In the rows, 128 means zero.
Rotation paths and how fast each direction turns (degrees a step):
Each turn is a multiple of 5 degrees from 10 to 175, or 0.
Each row of a path follows its step; steps can be skipped.
Rotation 1:
step 0: [135 119 128 130 135 116 121 124 135 124 124 128 134 136 124 125 129 138
 122 126 123 130 133 126 129 115 122 131 131 137 126 129 117 124 131 129
 131]
step 2: [132 120 130 132 135 121 135 120 127 130 135 135 123 123 122 137 130 132
 133 131 128 126 128 125 136 135 131 122 131 114 136 126 135 128 130 119
 127]
step 5: [128 116 127 133 136 130 126 128 124 137 132 136 131 128 127 120 134 133
 130 134 119 117 130 133 126 130 124 136 130 127 126 133 132 135 118 120
 120]
step 6: [127 131 133 124 129 129 123 115 125 127 130 128 126 124 122 136 129 120
 132 122 136 118 126 131 122 130 131 131 123 130 137 127 119 139 126 139
 134]
step 7: [125 136 124 137 126 126 140 124 124 125 130 123 127 142 121 130 131 132
 126 117 133 135 129 119 128 119 120 128 129 122 126 126 127 129 126 120
 123]
step 8: [130 129 113 129 123 131 119 128 129 134 124 123 131 122 130 121 128 131
 127 127 126 124 132 144 123 136 116 120 123 125 127 127 131 126 130 120
 130]
step 10: [122 117 139 127 129 138 126 132 126 134 131 123 124 134 113 131 131 126
 124 122 127 132 131 127 121 123 130 119 129 124 117 125 122 129 128 129
 123]
step 11: [127 139 130 125 122 123 126 126 129 126 129 125 121 129 129 124 115 126
 125 135 120 126 115 129 128 128 118 117 121 132 130 127 123 131 118 123
 132]
step 12: [123 134 124 137 139 126 125 127 116 131 124 126 135 127 131 132 124 141
 125 131 129 132 123 133 127 127 134 131 142 134 132 122 134 131 134 126
 124]
step 13: [135 123 125 126 131 132 125 126 130 118 129 116 121 124 125 123 135 120
 132 132 125 123 133 120 112 130 132 125 129 132 128 124 130 128 139 127
 124]
step 14: [126 134 132 129 120 130 130 121 133 129 125 139 138 135 120 127 121 119
 121 133 125 135 125 119 128 132 130 123 129 125 129 140 128 129 134 120
 133]
Directions:
[125 128 131 130 129 127 130 127 129 129 129 129 128 131 129 131 131 125
 129 131 130 124 130 127 126 127 129 125 127 129 127 127 129 127 130 129
 130] | 100
[129 127 128 131 128 129 128 125 126 129 125 128 127 129 124 128 128 128
 125 128 125 127 128 128 125 128 126 127 130 128 132 126 127 130 129 126
 129] | 0
[127 125 129 129 131 129 131 130 127 127 128 126 124 128 129 127 127 126
 128 125 129 130 129 127 128 128 126 128 128 125 127 126 133 130 129 128
 125] | 130
[130 128 132 129 130 129 126 127 129 130 127 128 126 130 129 129 126 129
 129 128 127 126 124 129 129 124 127 130 128 131 126 127 127 131 126 129
 127] | 65
[128 127 129 129 126 131 129 124 127 129 131 128 128 128 131 127 128 127
 128 131 127 130 127 132 131 129 125 128 130 129 128 128 129 127 127 126
 129] | 110
Rotation 2:
step 0: [128 130 141 130 137 132 123 130 128 136 123 133 126 130 128 131 119 131
 129 130 127 122 127 135 123 126 117 121 129 124 121 125 131 117 126 127
 131]
step 1: [124 130 130 130 121 136 131 124 129 127 119 122 125 139 133 134 121 130
 132 128 117 125 121 125 129 123 122 127 130 128 133 134 132 131 134 138
 131]
step 2: [125 124 139 126 134 134 124 123 127 135 124 129 117 132 121 129 129 134
 126 125 127 115 134 128 129 129 126 123 128 121 128 121 124 120 128 133
 134]
step 3: [123 131 135 125 131 131 122 124 132 126 120 119 128 137 136 130 119 120
 125 127 118 134 125 129 127 126 124 130 121 124 125 130 129 124 135 137
 129]
step 4: [124 125 135 122 121 136 129 121 131 129 133 132 120 129 134 134 124 132
 124 126 118 120 136 125 132 127 128 123 133 123 137 118 123 124 126 130
 131]
step 5: [130 128 133 121 130 123 125 123 128 134 118 116 120 129 131 131 126 121
 131 126 121 132 131 129 126 131 135 131 131 120 121 125 126 120 134 136
 127]
step 7: [131 123 128 121 122 122 128 131 124 141 124 127 125 121 138 132 126 125
 122 125 120 130 132 130 118 130 129 128 136 121 127 124 129 122 129 134
 130]
step 8: [130 129 125 136 124 129 137 120 133 124 119 118 127 123 135 128 121 122
 127 127 127 121 127 129 133 128 137 117 133 124 125 128 121 123 126 129
 125]
step 10: [125 126 124 138 127 121 131 128 139 134 123 123 129 128 135 131 121 121
 121 125 130 126 122 131 123 122 133 118 131 127 132 129 129 119 122 133
 125]
step 13: [124 131 124 123 123 120 130 131 125 122 129 136 129 136 133 133 122 126
 122 125 127 126 121 125 138 119 131 120 125 126 123 129 135 116 127 129
 132]
step 14: [126 125 134 125 118 129 125 136 126 138 132 122 122 127 118 130 122 132
 122 125 126 133 118 125 134 127 135 126 134 124 131 131 123 126 121 130
 125]
Directions:
[126 134 128 129 126 127 127 127 129 132 128 126 129 128 127 126 127 126
 129 129 127 129 130 129 126 128 129 129 127 130 127 132 128 127 126 131
 126] | 155
[127 128 126 123 129 127 130 132 128 125 126 127 127 128 129 128 129 129
 129 129 125 129 127 127 125 129 129 129 126 127 129 131 129 128 130 130
 127] | 175
[128 128 129 129 132 129 128 127 126 127 126 126 126 127 125 124 130 128
 127 127 129 127 128 127 131 132 130 128 127 127 124 130 125 129 129 129
 127] | 115
